One vector is turned by the same rotation once a step. Each row is the vector after some number of steps, and that number follows the row.
The counts run from 0 to 1009.
75	135	103	93	88	106	102	80	81	152	122	76	100	95	84	104	109	95	120	91	79	68	121	72	100	98	104	98	73	97	128	67	81 => 287
110	92	124	100	67	101	115	100	100	108	102	107	108	108	102	101	109	105	113	142	112	98	138	118	136	96	113	139	48	89	78	75	104 => 696
113	107	92	116	85	89	139	116	89	152	113	105	72	100	88	106	83	119	114	93	124	69	136	96	125	122	105	112	108	97	71	94	89 => 210
98	92	105	88	102	143	99	120	98	121	102	99	90	129	92	129	104	84	100	120	56	89	90	99	121	102	82	144	71	86	101	62	96 => 716
87	98	115	89	83	130	115	89	80	132	94	101	107	123	63	106	99	67	99	102	63	71	100	83	93	102	58	117	74	92	96	82	125 => 722
102	105	66	100	107	106	99	119	103	128	105	119	126	108	98	97	113	94	123	111	106	111	139	93	132	74	75	136	82	82	57	104	112 => 330
91	94	100	89	74	48	91	129	107	128	131	98	111	101	98	91	103	101	106	102	105	47	99	64	107	108	115	114	97	87	66	71	82 => 752
113	68	121	139	102	116	83	124	109	119	93	94	116	122	123	116	119	111	88	108	82	58	129	119	116	111	115	115	71	104	66	102	82 => 859
94	108	128	78	89	110	94	93	73	117	113	98	134	74	101	75	143	121	100	111	129	83	124	100	112	76	89	122	67	68	86	101	112 => 474
86	119	92	97	116	107	112	128	80	142	98	123	103	105	59	125	83	64	119	118	109	101	132	114	121	95	78	113	88	99	81	72	126 => 343
114	119	117	109	129	94	82	103	70	140	95	115	90	117	104	82	124	101	72	98	90	41	118	100	98	115	81	91	97	77	71	103	108 => 800
89	111	108	109	80	113	110	96	83	129	90	87	82	109	78	88	86	95	154	89	118	101	144	90	105	103	107	92	83	53	73	69	105 => 676
96	120	123	120	105	103	85	95	79	105	100	85	104	100	104	83	81	99	98	129	101	41	116	60	129	105	112	117	60	82	80	83	114 => 154
96	114	144	113	92	101	109	111	92	142	102	91	109	126	107	98	95	138	101	92	76	54	121	77	70	123	72	109	125	85	85	102	102 => 580
97	131	112	120	77	120	96	89	99	118	99	92	84	149	108	110	127	111	84	101	86	57	117	106	120	96	67	107	102	96	94	60	103 => 268
100	114	64	98	96	127	88	108	104	119	111	114	122	119	112	86	117	97	124	114	99	104	123	85	140	71	79	141	82	69	63	96	115 => 329
98	88	129	115	115	101	85	121	82	120	109	79	138	75	80	86	90	136	104	92	109	53	129	90	112	72	95	108	88	85	72	127	93 => 312
123	75	83	101	82	118	102	118	103	133	114	106	91	111	82	101	111	99	118	95	78	105	106	99	116	92	94	177	85	76	80	91	97 => 550
102	87	106	102	114	78	95	108	86	134	92	95	108	108	95	79	103	106	152	94	66	75	105	96	113	128	125	70	84	71	61	85	113 => 519
92	107	91	118	117	87	80	132	87	121	87	122	132	95	84	97	133	66	99	107	84	69	144	101	110	96	85	122	90	99	68	105	116 => 332
90	107	108	136	88	122	55	95	74	119	110	106	87	106	96	96	110	124	125	83	88	90	76	88	107	75	107	133	81	64	116	76	120 => 615
88	77	103	112	96	91	132	109	92	145	88	111	120	133	85	120	97	119	101	115	117	79	97	71	97	125	69	98	98	105	71	89	128 => 577
90	82	98	112	112	119	89	95	85	108	86	75	108	104	87	90	97	116	111	119	135	68	94	62	138	91	106	103	49	67	72	80	118 => 309
92	75	68	103	96	77	105	129	108	122	116	95	121	111	99	110	119	131	115	130	111	75	99	79	131	107	127	140	70	105	90	81	92 => 918
102	94	72	113	120	124	110	123	98	138	97	123	100	127	87	94	127	109	83	84	127	54	105	97	133	107	77	101	77	102	61	102	110 => 644
79	120	131	136	57	119	106	90	78	136	107	104	90	73	100	122	90	94	122	90	79	82	144	104	113	87	111	113	78	103	114	91	90 => 67
95	113	129	117	84	71	97	103	88	136	83	105	116	119	97	105	149	107	79	97	94	58	133	106	102	104	66	99	96	117	84	84	103 => 266
104	79	105	99	138	96	76	111	83	159	128	131	131	96	103	114	95	126	113	120	118	111	98	107	95	96	100	115	65	88	88	96	117 => 785
66	111	97	85	83	100	118	133	105	142	109	117	101	110	65	127	119	127	125	88	96	107	94	88	117	72	98	117	74	110	111	64	86 => 283
73	127	118	96	92	73	81	109	85	138	105	111	93	101	116	123	137	101	107	114	72	68	97	76	106	92	115	96	66	101	109	66	75 => 440
99	110	87	112	94	103	109	124	112	145	111	95	97	140	107	127	119	148	104	91	93	98	113	117	131	80	72	117	106	105	88	68	81 => 270
100	95	105	99	75	84	136	142	98	148	114	125	86	79	102	114	102	119	119	92	108	90	110	87	131	104	126	128	88	94	70	104	76 => 217
61	109	98	121	78	128	101	102	67	112	84	90	90	112	97	117	113	81	139	99	74	55	130	107	94	108	106	75	98	66	104	79	108 => 668
93	120	106	102	75	112	97	114	99	120	100	81	115	124	94	94	143	108	95	81	54	54	121	94	105	85	66	119	116	90	95	86	82 => 113
82	103	76	85	92	98	114	137	104	122	91	88	105	128	88	139	137	112	111	115	96	100	119	97	124	83	77	131	99	95	90	50	76 => 116
74	106	119	139	59	124	108	103	78	122	103	108	82	88	99	146	88	99	126	105	92	85	129	113	120	87	115	115	68	104	118	81	99 => 68
75	98	122	104	87	112	98	97	78	126	90	96	134	113	94	134	125	109	127	108	36	92	110	113	106	73	63	102	93	98	104	87	112 => 881
66	125	106	135	60	68	85	96	72	116	97	108	94	96	107	129	103	101	106	120	85	50	118	75	105	76	102	109	87	96	111	81	98 => 601
90	125	80	86	89	83	103	98	68	158	120	108	95	82	102	106	133	89	126	90	85	78	145	103	95	100	102	88	101	81	93	94	73 => 820
96	117	134	112	115	83	85	108	82	108	92	91	114	86	100	83	100	104	99	131	104	47	121	65	117	114	125	114	55	93	78	90	112 => 153
106	73	122	105	76	136	119	102	101	128	122	94	112	107	117	112	90	138	122	117	127	102	124	117	128	100	116	117	65	75	82	87	92 => 850
108	75	96	132	109	119	89	120	79	150	127	94	74	92	81	120	85	103	122	68	86	72	105	117	102	112	131	110	90	87	107	84	81 => 992
93	103	109	120	103	127	88	103	72	120	112	84	148	85	122	100	140	138	93	112	106	60	135	121	130	89	81	112	100	93	95	113	106 => 480
